128 stands for zero in the data rows.
Each group has one hidden pattern, and each of its rows is that pattern moved along and wrapped round at the ends. There are 2 groups.
Each row in order, then its group:
[ 91 176  54 167 160  99 137 126  81 184 107 123 121 152 149 136] j697
[106  95 150  59 122 159 110 136 109 126 156  78 132 111 175 187] j736
[119 122  98 164 114 134 128 167 137 111  55 158  75 151 142 106] j697
[137 157  79 153 111 178 164  81  99 164  67 122 168 100 140 105] j736
[157  82 109 167 105 128 118 142 157  92 153 117 157 171  85  89] j736
[149 150 150  99  85 160  68 146 159  98 122 120 101 176  93 154] j697
[160  76 112 170 104 140  95 147 168  91 160 133 161 166  92 114] j736
[113 142  80 137 161 115 126 103 136 162 109 174 139 145 188  84] j736
[121 150 116 134  79 134 177  90 161 116 178 172  82 107 158  82] j736
[139 126 140 141 111  75 159  73 163 141 100 138 114 112 167  83] j697
[108 179 182  84 112 156  66 112 178 123 139  92 119 173  72 133] j736
[138 109 139 122  97 160 115 119 138 135 149 115  78 143  76 152] j697
[129  69 163  76 165 168 100  95 143 111 163 100 144 113 139 158] j697
[ 89 169 158 105 110 140 112 166 113 145 126 171 138 121  62 178] j697
[ 90 106 157  56 126 160 107 147  80 143 152  91 166 128 167 150] j736
[101 125 142 138 145  95 141 173  84 164  88 174 192 101 127 163] j736
[168 119 156 182  94 103 168  78 113 161 100 132  75 163 181  87] j736
[109 174 115 135  98 132 171  91 160 116 181 182 101 104 147  81] j736
[155 169 114 129 146  99 172 111 132 130 171 161 100  85 172  73] j697
[158 109 151  89 136 177  95 140 114 145 176  78 108 148  75  96] j736
[ 79 174  73 169 155 111 113 136 109 166  97 114 119 155 155 101] j697
[143 156 114  65 174  92 145 152 101 118 118 107 157 113 121 120] j697
